(in the rows, 128 means zero)
A: rows in several groups, each row roughly a mix of its group's directions (some rows in no group):
A (150 x 11):
[[143 134 131 132 178 107  74 112  96 130 137]
 [172 159 151 111 109 121  82 107 108 149 124]
 [126 132  60 111 127 156 153 156 136 114 139]
 [137  96  76 106 168 151 141 137 111 138 150]
 [123 151 159 151 121 149 152 112 108 163 178]
 [ 90 147 153 160 143 156 166  96 107 119 138]
 [134 118 163 108 107 113 187 103 129  98 135]
 [122 118 176 161 143 121 104 112 164 111  92]
 [134 131 125  72 125 108  84 130 172 123 131]
 [136 104  81 170 147 126 167 114 105 111 122]
 [163  76 153 122 129 136 116 118  86 155 114]
 [ 84 161 146 130 116 127 127 136 142 175 168]
 [155 156 138  97  93 101 156 103 152  99 116]
 [ 99 157  76 103 111 145 131 127  93 130 155]
 [ 78 136 143 145 123 128 186 141 109 106 125]
 [ 97 158 114 141 117  81 121 115 132  84 156]
 [166 158 130  89 103 164 112 123 161 111 119]
 [ 93  99 113 127 161 107 135 134  68 121 132]
 [151 153 137 132 166 159 151 112 174 158 119]
 [166 116 151 155 137 119 179 142 114  96 151]
 [103 125  79 133  99 145 128 158 172 130 152]
 [141  73 107 118 101 131 100 142 114 145 167]
 [ 98  75 114  96 142 121 162 142 155 136 144]
 [104  99 160 125  99 157  88 125 136  86 137]
 [106 121 107 102 127 124  93 111  76 113  90]
 [143  83 144 113 151 146  94 134 115 178 119]
 [ 99 150 154 108 113 139 119 144 147 190 142]
 [144 138 165  88 104 130 134 146 135 159  80]
 [ 90 104 136 156 127 171 151 126  91 127  99]
 [126 100 103 150 136  65 149 127 114  97 129]
 [109 125 139 101 104 128  74 135 176 129 106]
 [181 106 135 143 129 146  95 156 139 168 119]
 [160 105 131  81 130 139 110 147  80 153 137]
 [115 143 176 129 124 161 141 130 140 185 139]
 [143  91 155 117 119 158  97 170 101 142 148]
 [123 120  63 159 160 120 130 132 141 102 146]
 [140  99 175 114 124 162  94 142 159 106 139]
 [133 148 110 142 135 135 126 101 137  53 125]
 [122 170 170 159 155 160 149 127 128 107 108]
 [137 111 110 128 154 145 183 122 136  83 155]
 [135 107 145 113 125  85  93 149 172 138  96]
 [111 111  97 157  95 133 141 115 117  68 126]
 [100 102  93 155 166 132 131  81 112 118 120]
 [ 66 130  99 108 101 137 117 110 147 103 113]
 [167 121 176 161 128 125 162 121 144 146 156]
 [109 137  92  91  86 123 136 114 175 118 123]
 [132  90 123 131 155 154  79 145 124 169 143]
 [143 153 149 101  72  98 166 136 127 124 129]
 [ 95 156 165  95 114 136 115 102 143 125  85]
 [139  73 126 100 124 136  99 136 115 177 121]
 [168 154 144  94  84 103 134 103 144 111 136]
 [155 166 121 124 159 122 115 104 142 185 115]
 [ 92 174 146 110 100 124 108  83 130 114 138]
 [139 124 101 140 124 111 129 168  99 185 105]
 [105 123 107 106  90 169 144 145 173 110 127]
 [133 118 156 144 122 142 174  93 117  80 147]
 [100 100  87 122 124 145 148 111 133  72 141]
 [117 128 166 123 118 142 188 106 104 157 119]
 [100 158 169 114 145 140 101  79 134 146 136]
 [149 126 122 125  94  92 172 179 138 123 123]
 [ 83 153 123 153 177 160 127 122 154 122 123]
 [117 125 136 123  63 119 105 177 139 128 134]
 [136 135 160 105 161 118 113 161 162 154 167]
 [127 118 136 171 151  92 115 143 180 105 139]
 [148 156  95 133 151  95 162  87 151 108 129]
 [ 95 131 183 118 159  85 116 135 108 125 130]
 [125 115  88 126 106  90 103 169 107 151 152]
 [123 132 157 100 117 152  93 139 121 188 117]
 [139 117  65 126 176 139 143 130 136 134 152]
 [163 161  89 123  98 109 161 112 125 115 158]
 [149 118  85 117  96 124 176 166 141 125 136]
 [161  96 142 171 150 130 105 139 100 154 155]
 [179 136 128 170 131 109 153 147 115 164 114]
 [161 107 155 133 133 149 142 161 164 175 131]
 [146  84 136 135 147 126 100 166 133 176 114]
 [ 97  93 127 127 111 182 138 141 152  91 130]
 [156 131 106 119  91 113  92 153 103 156  93]
 [103 124 176 120 143 162  93  91 112 141 116]
 [144 110 157  81 123 144  99 133  80 150 130]
 [105 119 131 182 146 178 123 140  99 115 137]
 [132 133  97 152 152 182 114 159 144 133 161]
 [156 104 104 133 146 116 112 142 163  78  98]
 [159 138 180 149 142 110 123 101 108 127  87]
 [ 80 146 158 119 164 124 155 158 143 152 115]
 [129 107 107 105  98 100 164  79 131  99 128]
 [158  95 134 108 137 128  97 142  66 126 124]
 [148 127 130 154 134  89  74 133 158 100 145]
 [137 143  70 147 103 108 108  95 100 142 122]
 [ 95 106 167 129 110 158 162 168 111 138 140]
 [102 137  94 123 125 114 113  69 124  88 136]
 [169 105 131 107 131 143  72 133 137 166 125]
 [160 138 128 108 100  89 158  88 133  92 127]
 [145 155 162 110 168 155 140  93 130 127 166]
 [101 132 137 153 113 119 168 148  75 121  98]
 [124 141 134 131 132  95 197 150 159 130 124]
 [134 149 180 134 142 177 151 123 112 143 153]
 [132 109  91  94 153  94 112 133  85 125 155]
 [ 75 173 126 138 121 122 154 108 144 104 154]
 [121 125 169 153 171 144 125 167 114 143 162]
 [147  86  88 136 115 167  99 144 151 141 113]
 [141 135  75 117 125 173 117 120 156 157 151]
 [115 147 141 157 114 126 150 159 137 176  84]
 [171 104 100 148 143 145 159 121 106  84 128]
 [138 143 155 166 168 132 135 113 165 153  94]
 [141 151 159 124 146 141 153 109  83 123 176]
 [167 125 154 122  97 143 159  95  99 117  95]
 [147 185 146 166 148 118 124 148 125  99 149]
 [125  90 138  90  96 149 146 103 125 145  85]
 [137 139  68 119 157 135  95 124 135 141 167]
 [121 127 126 155 125  75 170 160 140  97 119]
 [114 121 158 151 144 157 172  89 116  93 122]
 [102 161 148 151  96  98 157 119 167 107 123]
 [137 149 146 171 118  77 116 158 156 120 109]
 [146 110 153 148 137  80 120 167  98 108 105]
 [149  88 115 116 149 168 150 171 114 139 150]
 [165 112  89 173 147 120 130 105 151 130  99]
 [117 126 139 171 143 188 127 110 106 113 104]
 [128  82 153 152  99 118 139 182 128 142 137]
 [140 176 112 108 121 130 121  83 176 132 130]
 [111 140  73 131 140 131 106 134 139  71 128]
 [105 180 105 107 101 146 147 105 120 111 159]
 [ 82 101 118 161 153 144 140 157 168 129 120]
 [166 103 152 138 121 106 107 175  99 134  99]
 [142 155 119  74  92 152 164 110 123 120 118]
 [150 152 141 112 170  92 149 111  94 129 162]
 [116  65 105 140 133 140 131 145 107  86 134]
 [146  71 119 164 164 114 125 156 116 138 119]
 [ 99 157 152 153 122 158 172 126 117  99 100]
 [ 98 144 126 110 124 161 107 152 125 189 144]
 [130 156 119 150 149 124 178  86 157 103 122]
 [106 105 157 141 129  74 129 107  85 144 119]
 [189 125  82 125 157 129 124 119 103 136 131]
 [ 81 144 160 158 145 122 125  84 140 101 118]
 [102 108 174 140 135 106 163 111 101 158 105]
 [126 113 132 101 131 136  93 171 156 171 155]
 [103 101  91 166 104 139 119 132 125  77 125]
 [100 102 128 159 181 151 139  89 115 119 132]
 [106 129  96 175  92 138 103 132 158  97 128]
 [134 139 109  98 106 123  74 123  82 147 143]
 [146 124 174 107 112  98 174 134 128 110 160]
 [133 159 143 101 108 131  81 132 112 180 134]
 [156 111 141  88 137 144 105  93 154 154  93]
 [ 89 168 166 131 108 107 165 132 147 118 111]
 [122 138  99 152 140 144 182 105  86 121 148]
 [126 151 145 132 149  54 130 149 122 116 140]
 [159  80 126 150 155 105 120 143 147 101  94]
 [153 124 128 149 139 138 167 104 133  66 114]
 [169  92 125 139 124 117  80 156 101 153 127]
 [111 102 140 129 103 130 142 165  78 158 100]
 [ 67 117 145 127 161 123 130 101 110  95 141]]
the three rows of each list that fit no group, in list order (the others fit one group, some only roughly):
- j_979: [113 113 116 123 150 174 144 164 108 177 129]
- j_111: [126 148 121 149 112 119 101 171 145 186 126]
- j_466: [119 125 159  73 126 146 154 143 133 173 141]
- j_149: [137 131 113 134 197 127  91 123 131 157 139]
- j_807: [109 121 132 125 202 118 129 102 105 116 142]
- j_673: [ 94 127 149 111 156 130  67 126 116 145 153]
- j_147: [161 174 162  97 128 107 131 132 170 124 126]
- j_527: [102 145 152  80 124 127 112  98 123 175 144]
- j_445: [113  97 110  76  96 131 107 144 155 136  98]
- j_851: [121  89 139 156 168 109 126 150  83 144 109]
 : j_111; j_527; j_445
- j_805: [145 107 115 157 165 105 159 152  96 151 101]
- j_629: [142 127 160  96  96 123 122 158 184 115 128]
- j_897: [ 94 120 110 115 141  80 177 111 122 127 102]
- j_350: [159  99 129 119 128  89  68 140 132 132 111]
- j_631: [122 159 133 110  96 102 114 104 142 118  69]
- j_263: [ 53 131 125 112 133 123 117 134 119 153 100]
- j_637: [155 119 156 127 130 105 193 130 119 123  94]
- j_674: [143 117 145 111 145 130 179 126  77 105 153]
- j_216: [160 112  91 132 147 145  73 113  99 122 138]
- j_124: [128 149 119 125 195 148 105 151 141 155 143]
- j_56: [110  92 170 125 146 152 141 167 127 160 151]
 : j_631; j_674; j_124
- j_634: [ 93 165 133 148 135 138  72 106 123 109 147]
- j_15: [157 161 165 154 141 112 113 162 170 134 129]
- j_972: [164 109 139 182 136 129 135 142 135 163  92]
- j_533: [132 121 136 106 117 172 148 156 188 120 129]
- j_276: [126 117 158 113 132 149 113 141 200 117 113]
- j_610: [123 146 122 128 130 146 166  94 121  66 107]
- j_300: [146 140 130 147 156  88 131 143 124  67 147]
- j_937: [125 176 120 150 127 164 129 104 122 113 178]
- j_523: [103 110 147 169 161 118 113 162 131 103 164]
- j_156: [168 124 117 164 133 103 108 140  72 116 136]
- j_592: [ 82 110  91 136 135 164 127 111 163 108 145]
- j_722: [ 86 147 103  99 124 122 124  90 166  96 123]
 : j_15; j_300; j_523
- j_267: [ 99  99  93  99 123  99  79 131 114 110 124]
- j_465: [126 151 131 167 138 101 116  96 119  76 154]
- j_682: [130 123 120 156 177 142  89 128 149 118 173]
- j_633: [147 108 119 181 156 141 129 140 105 169 106]
- j_757: [106 141  99 107  81 136 125 100  98  96 104]
- j_753: [116  91  99 150 168 102 139 147 108  89 123]
- j_374: [121 140 173 120 129 112 153 162 166 168 112]
- j_40: [124 104  85 129 129 111 139  67 132  99 134]
- j_992: [162  89 146 172 146  88 146 123 121 113 133]
- j_103: [127 157 141 145 163 184 141 131 113 140 165]
- j_886: [ 91  84 138 143 143 137 120 107 138  73 131]
- j_462: [147 169 109 103 123 133  89 101 140  93 158]
- j_612: [124 156 128 159 162 175  89 137 155 128 136]
 : j_757; j_103; j_462
